A hidden rule labels the rows of this table. It goes by one to three of the table's principal directions, not those with the most spread.
[ 11   0 -26  35 -57  14 -33   7 -22  27 -35  -9  22  12   8 -13  16  21
  13  13  -7  13   9  21 -20  -3  45 -27   7 -46 -77  27] 6
[ -4   9 -23  24 -41  -1 -36 -22 -69  30 -27 -35  39  35  17   1   1   9
  24 -14 -16  11  18  17 -69  28  19   5 -20 -45 -21  18] 5
[  5   4 -25  19 -10 -13 -22   7  -7  -4 -19 -26  -1  11   4  -8   0  -4
   2 -15  -6  11  12  13   3  -8  -9   0  -4 -31 -10  -5] 2
[ 23  20  18  15  -3 -35  27  38  -6   4  36 -15 -27  11 -29 -11  14  -7
  10   7 -30 -17   9  -1  14   0  14  36  15  19  13 -20] 4
[ 22 -17  -1  40  28 -69 -24  30  10 -80   4 -75 -10  17   6 -14   3 -18
  32 -50 -12   8   6 -13   5 -39 -91  84 -36 -39  88 -44] 5
[-11 -12  -1  -8 -57  13   4   4  -5  31 -13  -6  31  22  40   0 -26   6
   2   4  16   3  -8  30 -37  17  37 -32   6 -14 -50  13] 8
[-18   2  17 -20  29  43  10 -25  31  -6  -7  61 -21 -22 -10  -1  13   4
 -27  18  22   4 -19 -13  38 -15   8 -25   1  23 -11  15] 3
[ -1  -7  39  28 -21 -37  49  13  82 -47  25  14 -16  42  41 -26 -23  -8
 -15  23  36 -11   9   2  30 -54   5  11 -53 -28   7  27] 2
[  0  12   3  -2 -13 -10  20   2 -17  16  43  16   0  -5   4  13 -17  -9
   5  12   7 -11  10 -14 -10  16   4  17 -22  35  19   1] 6
[  0 -18  34  20  30 -49  28  33  68 -73  11 -14 -41  14  33 -26  -4  -8
   3 -17  18   3  -1   7  50 -58 -63  41 -45 -31  51 -14] 3
[ -5  13 -16 -30 -25  31  13 -14 -39  69   1  15   5  -8 -13  15  -7  -7
 -12  19  -6 -13   8  12 -12  36  35 -43  19  31 -37  30] 6
[-42 -43   9 -33  22  33 -11 -31  41 -28 -30   7 -17 -12  18  -1  -1   0
 -36 -13  36  10 -45   5  15 -11 -49 -32  14 -23 -18  -3] 7
[-21  -6  33 -46  25  51  24   6  -6  14  23  54 -15 -44  -8  16   9  16
  -3   0   2   2 -47  -5   5  33  12  -7  44  71  -7 -41] 3
[ -1  -4  11   1  22 -13   2  -3   1 -24  21 -11   6  -5  -3   7  -6  -1
   6 -14 -13  -2  -8 -19 -24   9 -30  30  -2   6  33 -33] 7
[ 22  30 -16  27 -51 -41 -14  21 -28  37  25 -27   7  25 -11  -7 -13 -34
  12  20  -5  -7  28  -5 -22 -11   6  35 -27  -7  -5  12] 7
[-15   6  45  -7  29 -24  50  -5  39 -21  46  27  -2  16  32  -5 -25   1
  -5  -7 -13 -15  14  -2  10  -2  10  14 -25  15  22 -22] 2
[ -3 -17 -22 -13   7 -10 -21  -8  20 -15 -25 -36   9   5  -4   3 -14 -15
 -18 -12  14   3  -6   2  -1  -6 -28 -13  18 -21  11  -5] 2
[ 24  -1   1 -15   8 -18  16  33  27   7   8 -10 -15 -11 -22  -3  -1 -17
  -3   8  -7 -15   7   3  46 -18   5  -6  29  26   8  -1] 8
[  3  16  29 -11  -5 -14  40  15  -2   5  72  31   1  -6   7  14 -27 -16
  12   9   6 -17   2 -24  -1  11  12  39 -23  71  43 -22] 1
[ 24   6 -47   2 -55 -31 -34  40 -64  58 -18 -67  10   9  -1   3 -11 -28
  28  -9  -4   4  22  31 -18  10 -15   8   1 -12  -5  14] 1
[ 23 -29 -19  17 -22 -10 -36   8  21 -25 -12 -46  17  -6  -4  -2 -12 -30
   5 -11   3   2 -14 -23 -15 -41 -69  18 -15 -28   5  -1] 6
[ 15  -6 -11   0  34 -21   0  -5  28 -24 -19 -29 -31   2 -17 -11   4 -36
 -12 -14  -5  -9  20  -5  55 -50 -66   5 -32 -20  42  29] 8
[ 22  47 -25   5 -21   5  34  17  10  31 -31  28 -32  30 -34 -14  15   5
 -26  46  30  -4  36  34  71  -6 106 -54  22  19 -15  64] 1
[-30   1  10 -17  31  14  21 -28  -1 -20  12  36   0  -1  14  15  -2  31
 -11  -5  20   2  -5   0   2  39  34 -12  10  26  24 -13] 3
[  3  11 -60 -21 -67  22 -67 -20 -79 114 -71 -43  49  13  -8   8  -6 -19
   1  20   1   8  22  37 -57  26  31 -59  20 -41 -77  67] 3
[-30  -9  11 -24  31  53  -1 -44 -21   9  -8  41  12 -24  -8  17  24  45
 -11   1 -13   1 -22  -5 -24  51  38 -36  43  14 -32  -8] 4
[ -1  34 -10  -8   2 -19  13 -18  -9  37  11   9  -3  20 -13   1 -12 -19
 -17  20  -2 -14  40   3  12   7  32 -13 -14   8   5  31] 7
[-13  -5  -8  11  -8  24  -9 -31  -9   7 -44   0  24  16  16  -4  11  37
  -6   5  -4   9   5  20 -36  19  33 -43   6 -51 -45  30] 2
[ -1  26   3  -8 -30 -19  22  13   8  43  17  23 -24  19   8 -11 -15 -31
 -12  34  28 -11  28  16  44 -23  29  -8 -32  14 -11  46] 3
[  4   2  28  10  46  30  26 -13 -11 -21   7  41   6 -18 -15   4  43  65
  19  -5 -48  -5  -1  -8   0  36  65 -10  38  22  -6 -19] 1
[ 37 -15  10   5  33  -1  -6 -11   8 -11   4 -28   9 -22 -39   1  14 -27
  14 -10 -57 -24   6 -41  -3 -34 -65  22 -14  -1  26  11] 8
[ -9   7  21  -2  12 -10  10 -11   3  -2  30   8   9   3   2   3 -10  -1
  -3   1 -15  -6  -2 -14 -28  13  -1  19  -3   6   5 -24] 7
[ 18  14   6   8   4 -11  14  -6   1  11  24  10  11  -1 -12   3  -4  -7
   6  14 -23 -17  25 -20  -2  -5  14   6 -16  15   8  16] 6
[ -1   2  56  27  37 -20  37  17  29 -65  58  32 -19  -4  18  -9   8  17
  23 -16 -21  -2  -9 -27  10 -16 -17  65 -33  21  46 -52] 5
[ 10  11 -10  14 -57  14  -7   3 -14  50 -36   6   2  22  -6 -15  18   7
  -4  46  20  -1  11  24  -3 -10  56 -37   1 -31 -62  72] 5
[-16 -15 -32  -7 -36  22 -30  -6 -43  19 -28 -17  34  -3  31  16 -15  17
  12 -16  21  21 -13  21 -50  37   3 -21   7 -14 -21  -3] 8
[  5  42  -3  16  -8 -16  51  18   4  11  33  44 -33  16  -3  -6   1  15
  -9  28   9  -9  39  16  54  12  81 -14  -6  33  -2  17] 6
[ 20   0 -29  34 -51  -1 -36  32 -32   6 -35 -38   7  14  -8 -11  20  12
  20  -1   2  19 -10  20 -22   0  17   6  21 -33 -33  -2] 5
[ -2  14  23  14  48 -18  30  -6  -5 -38  34  12 -16   6 -13   1  21  29
   8 -17 -34 -10  12 -12  12  25  26  29  11  21  40 -37] 7
[ 15  23  21  28 -21   8   7  20 -26  32  14  32 -27  -2  -2 -21  30  -5
  28  15 -27  -2  18   4  29 -31  13  22 -43   2 -32  29] 3
[-17  29   6 -25   7   3  30 -13  -6  31  15  28 -15  14  -4   3 -12  -9
 -22  13   7  -9  15  12  15  22  38 -18   2  29   2   9] 4
[-24  -4 -23 -58 -23  85 -33 -39 -54  90 -29  31  35 -42 -26  30   4  10
 -21  21  -2   5 -36   2 -55  63  40 -71  72  34 -85   9] 7
[ 23  -2  30  18 -12 -24  24  16  46 -15  39  12 -25   0  -6 -15  -5 -41
   1  28  10 -21   7 -33  39 -68 -43  36 -58   8  20  33] 5
[-15  -7 -23 -18 -14  27 -31   1 -14  16 -40  -8 -15  -7 -13  -1  13  -4
 -17   1  30  17 -29  18   7   6  -4 -23  34  -7 -27   2] 5
[ 20  26  32  24  52 -40  71  26  44 -52  53  28 -80   4 -18 -20  16 -20
  -3   0 -14 -23  33 -14 104 -50 -28  45 -55  33  74   6] 2
[  9  -3  17  12  17 -26  17  37  -3 -48  48 -17 -14 -13   0   7  -7  -4
  24 -28  -9   3 -22 -20 -14   7 -50  70  -6  33  65 -70] 7
[  6  -3  12  -9  37 -21  15  -1  43 -30  12   7   8  -2   1   2 -12   2
  -6  -1   0  -8  11 -11  24 -11   7   0   6  12  34 -12] 1
[ 29  12 -52  55 -74  -9 -38  20 -18  10 -43 -31   4  30 -16 -16  19   6
   4  29  27  14  17  16  -2 -19  42 -15  -1 -51 -44  51] 2
[ 11   3 -22  16 -34  -1 -11  -2  -1  33 -47 -26  -2  23  -7 -18  12  -1
 -12  24  -4  -1  19  27  -3 -16  14 -40   1 -60 -56  58] 7
[-23  13  21 -28   8  38  48 -22  58   5  24  89 -24 -14  -7   6  -8   8
 -51  53  49 -10 -14 -12  47   0  62 -51  14  50 -27  26] 2
[ 18  -3   4  19  38 -19  -1  12  14 -36  -8  -8  -8  -9  -5  -8  19  14
  17 -13 -20   2  14  -6  24 -20 -19  17  -8 -14  32  -6] 1
[ 30  17   0  35  -8 -26  18  29   1 -13  23 -11 -32   8 -11 -15   7 -23
  16  -6 -23  -9  26  -6  39 -37 -25  35 -43   2  22   7] 6
[ 22  41   6  18 -16 -41  45  30   1  19  30  -1 -32  32  -6 -15 -10 -28
   2  18  -7 -17  43  13  38 -20  20  20 -38  14  23  25] 2
[ 28 -10 -13  16  -8 -23 -10   7  21 -20   1 -24  -2  -2 -22  -1   1 -22
   0  17  17 -11   8 -25  17 -37 -32  16 -19  -7  31  32] 3
[ -7 -20  22 -17  54  38   6 -50   9 -26  17  34  38 -34   3  23  -3  17
   7 -22 -36 -11  -7 -42 -21  14 -13  -6  -6  30  21 -17] 8
[-19 -16   5 -12  36  61   1 -36  -5 -17  -8  39  -9 -42 -20  15  29  32
 -15  -3  -9   5 -35 -21  -8  24 -12 -25  25  14 -18 -10] 2
[ -7  -7  52  10  24 -17  42   1  47 -45  34  24  -1  14  37 -11 -13   8
   9  -8  -6  -8   2  -9   8 -24  -6  27 -40   1  27 -14] 1
[-12 -17 -19 -33 -18  53 -25   4 -52  49 -13  -3   4 -54 -10  23   2  -1
   3  -5  -5  14 -45   3 -51  38 -51 -18  31  18 -39 -20] 2
[ 11  39  29   3 -11 -54  50  44  37  17  44  21 -22  33  18 -20 -28 -25
  -1  23   6 -13  38  20  48 -28  45  18 -27  24  12   1] 1
[-15  -6  31 -26  15  10  26 -11  36 -21  26  25  31   1  11  15 -26  15
 -14   3  10  -4 -27 -15 -36  30  35  -5  35  35  11 -42] 5
[-16 -25  47  18  -1   3  30   8  52 -68  18  25   1  14  37 -10  -1  36
   2  -1  28   6 -37  -6  -9  -7  16  18  -2  -6   7 -28] 5
[  6   6  50  -4  29 -13  49  25  28 -19  41  17 -46   0 -19 -14  16  -8
  -3   3 -21 -19 -11  -9  39 -17  -9  33   4  32  24 -22] 4
[ 13  13  -2   7  -5   8   7 -14   7  16   0  17 -12  -3 -14  -4   3 -25
  -7  25   4 -11  19 -16  20 -34 -18  -5 -45  -2   0  54] 3
[-18 -34 -18 -22 -18  53 -53 -35 -14  24 -66 -18  33  -9  -4   5  13  11
 -14  -2   8  15 -39   9 -47  12  -8 -49  43 -41 -64  17] 5
[ -1 -13   2 -17  46 -14  -8 -10  32 -34  10  -6   5 -21 -14  11  -9  -8
 -12  -6   5  -4  -9 -29   4  -6 -39  13  13  12  44 -26] 5
[-12  -1 -40  -5 -67  29 -29  -1 -38  44 -37 -17  32  13  12   9 -15  11
  -8   8  28  20 -17  31 -56  41  41 -42  35 -19 -61   7] 2
[ -6 -30  -6  -5 -18  39 -22   4 -24  -7 -17 -15  14 -24  10  11   3   9
  15 -25   0  16 -45  -1 -41  14 -41   3  14  -1 -14 -27] 8
[ 19  -8 -22  -3 -28 -27 -35  -3 -26  32 -18 -69  43  21  -2   4 -23 -35
  14 -11 -20  -8  16   1 -51  -3 -31  10  -7 -31   3  13] 3
[ 18  27 -29  12 -27  -5 -18  23 -28  37 -17 -10  -4   6 -15  -7   6 -10
   8   6  -9   8  20  19  12  -2  27  -7   9  -3 -25   8] 6
[  8  -5  19  12 -21  22   6  26 -14  -8  19   8  12 -10  -2   3  10  24
  23  -9 -22   6 -33  -5 -34  22  25  20  33  25 -23 -49] 6
[ -3   1  26 -31  31 -32  32  18  34 -17  59   6 -15 -12   7   8 -38 -40
  -5 -16   2 -15  -3 -19  27 -11 -44  38 -14  56  60 -47] 6
[ -4  16   3 -21  42 -22   6 -20  -7   5  20  -4   4  -2 -23  14  -8  -9
 -11   1 -13 -13  16 -17  -9  23  -3  12  10  21  44 -13] 4
[  9  16  -8  17 -36  -1 -16   2  -2  29   1  16   3   5  -7  -8   2 -13
  -2  34  14   1  12  -7   3 -22  21  -3 -20  -9 -33  35] 4
Here are more rows. What is the label of each one?
[-33 -30 -10 -20 -12  19 -28 -42  46  -5 -45  10  41   9  43   3 -28  11
 -31  14  55  14 -12  10 -24  -7  10 -58   0 -48 -39  33] -> 1
[ 25  21   4 -10  47 -22  22   0  29  -6  32   8 -25 -17 -44   2  -4 -40
 -14   7 -25 -23  26 -34  51 -31 -32  18 -15  37  50   2] -> 2
[ 24  19   5  43   7  -5  11  35 -44 -35  26 -10  -2  -7 -18   3  27  37
  42 -25 -44  11  -9 -10 -37  34  10  57  13  19  33 -63] -> 2
[ 13  18   8   1   3   7  20  -5 -22  28  11   2 -10   3 -32  -1  17  -4
   0   9 -39 -19  13  -4  -1  11  19  -2   9  14 -11  14] -> 7
[ 23   9  24  33  32 -32  16  34  15 -51  36   8 -26 -10  -5 -11  17   4
  30 -13 -21   0  10 -21  36 -31 -24  61 -29  17  54 -31] -> 1
[  9  -7   3  50  36 -20  -1  15 -14 -76   8 -18  -1  -6   4   0  31  58
  34 -33 -29  15  -3  -9 -23  24  -8  44   7 -22  42 -55] -> 2
[ 26 -11 -19  24  -3 -38 -20   9  12 -28 -17 -48 -10  15 -15 -10   9 -22
   6  -1  13  -6  17 -10  25 -41 -40  23 -24 -31  40  32] -> 3
[-26   6  33  -9  49 -17  25 -22  34 -29  30  33 -25   2   8  -3  -2   0
 -19   5  11  -7   3 -15  23  -8 -16  18 -23   6  34  -9] -> 4
[-15  17 -17  10 -20  30 -20 -22 -58  41 -35   7   5  13 -13  -2  34  39
  -1  13 -12  11   2  25 -34  45  64 -32  33 -27 -60  20] -> 4
[-50 -24  -3 -79  23  46 -26 -41 -14  36 -44  -4  32 -11   3  24 -13  14
 -34 -13  20  11 -47  23 -51  65  15 -57  85   8 -28 -29] -> 5
[ 21   2 -13   9 -35 -17 -29   9  -3  32 -14 -26  15  13 -16 -10   2 -23
   4  22  -1  -6  13  -2  -3 -25  10  -1   2 -21 -27  32] -> 5
[  6  -1  -4  16 -43 -19 -25   7 -12  19  -4 -33  19  23  14  -9 -14 -24
  11   0  -1   3   4   3 -34 -18 -18  20 -25 -32 -18   9] -> 4
[  6  -4 -11   6 -39 -18 -17  29  -5  17 -16 -30 -18  14  14 -16  -6 -33
   7  -2  21   7   2  21  20 -36 -35  12 -28 -23  -8  21] -> 3
[-14 -19  22 -15  12 -16  15 -20  43 -23   7  -1  25  15  30   4 -30   0
 -13   3  20  -8  -1  -6 -19  -4  -7  -6 -13 -13  20   5] -> 3
[  5   3   4  27  -2 -10  -9   4 -56  -9   6 -38  16  18  -1   0  18  25
  34 -36 -52   3   0   5 -55  38   7  37  14 -16   6 -43] -> 7
[ -8  19  15  17  -5 -33  12  21 -26 -10  20 -21 -12  34  19 -10  -5  -1
  18 -25 -13   7   5  19 -18  15   1  46 -15  -7  25 -39] -> 4
[ 21  33 -42  11 -47  -3 -34   9 -75  71 -13 -29 -16   9 -59  -1  29 -22
   2  29  -9  -6  16   6  -7  15  25   3  21   0 -30  36] -> 4
[  2   2 -31   4 -34  19 -40   0 -22  33 -39 -18   0   1 -17  -6  11 -11
  -9   8   6  14 -10  13 -12  -5  -5 -20  15 -29 -48  17] -> 7
[-11   3 -26   9 -45   4 -31  10 -41  37 -19  -5   8   2  24  -1   0   9
  12   4  17  19   3  27 -19  14  13 -12  -6 -24 -43  11] -> 8
[ 24  38  -2  16 -30 -13  32  33 -35  47  31   8 -25   4 -21  -4   8  -8
  12  25 -23 -14  28  10  11   9  31  10  -9  25 -13  17] -> 2
[-16 -31   2  -4 -12 -14  -5  -8  32 -30   2  -9   9   3  34   5 -25  -6
  -9   5  51   3 -15  -8 -12 -15 -41   4 -27 -20  20  13] -> 3
[-20 -34 -21  -9 -25  19 -46  -7 -26  12 -38 -25  48  -9  42  11 -11  26
  17 -24   8  23 -20  24 -55  29  -4 -25  21 -36 -41 -16] -> 8
[ -5  19  22 -15 -14  -9  38  12  -5  31  26   7 -18  19   1  -5 -11 -16
  -7  12  -4 -14   4  14   2  10  17   4  -3  21  -3   3] -> 4
[-27   2  15   6   7 -16  14  -8  13 -20 -16   6  -6  35  33 -12   2  31
  -8   3  28   9   5  29  -1  12  35  -8  -4 -33   3   8] -> 5
[ 35  12   7   6  60 -29   2  12  -4 -26  44 -13 -29 -38 -65   8  24 -26
  12  -3 -42 -20   8 -54  25 -17 -65  63  -3  41  75 -28] -> 4
[-12   0   9 -29  37  -5   1 -24   8  -9  23  -1   7 -13 -13  17 -21 -25
 -16  -8   2  -7 -11 -29 -21  11 -43  19  -1  26  46 -27] -> 4
[ 30  52   7  18  51 -23  36 -13  -4   4  43  36 -40  -4 -61  -3  29 -13
  -5  27 -40 -30  56 -36  63 -15  25  22 -27  41  47  32] -> 7
[ -4  -4   6  20  -7 -20  -6  22  24 -31  -1   6 -20   8  21 -16   4   3
   5   4  36  14  -4   6  29 -31 -10  22 -24 -17  12   0] -> 3
[-13  -3 -10   5 -40  38 -11 -10 -24  32 -15  21  12  -3  10   1   9  23
  -2  14   5   9 -12  14 -25  22  40 -35  16 -12 -69  15] -> 2
[-16  -1  17  10  49 -27  13 -15  21 -62  15   7  -4  12  14   1   1  24
   0 -18  10   3   6 -10   8   7   1  27 -11  -3  59 -28] -> 5
[  9   5  22  12  46   5  31 -16   5 -26  20  12 -27  -8 -35  -3  33  15
  -4  -2 -44 -19   5 -22  19   3  -4  10   6   9  17  -3] -> 7
[-11 -15  -8 -25  26  23  -5 -33  -2  10 -33 -13  11  -5 -12   8   8  12
 -18  -8 -18  -6  -3   8 -13  22  -1 -42  34 -18 -17  12] -> 2
[ 26 -34   2   7 -19 -44 -12  10  76 -31 -14 -44  14  17   1 -12 -21 -38
 -13  27  42 -16   1 -20  15 -71 -48   6 -23 -40  22  47] -> 3
[-12  10  -2 -36  34   6   8   7  10   5   8  10 -28 -16 -16   4  -9 -23
 -21 -19  -4   2 -10   6  41   6 -14  -5  28  40  14 -40] -> 2
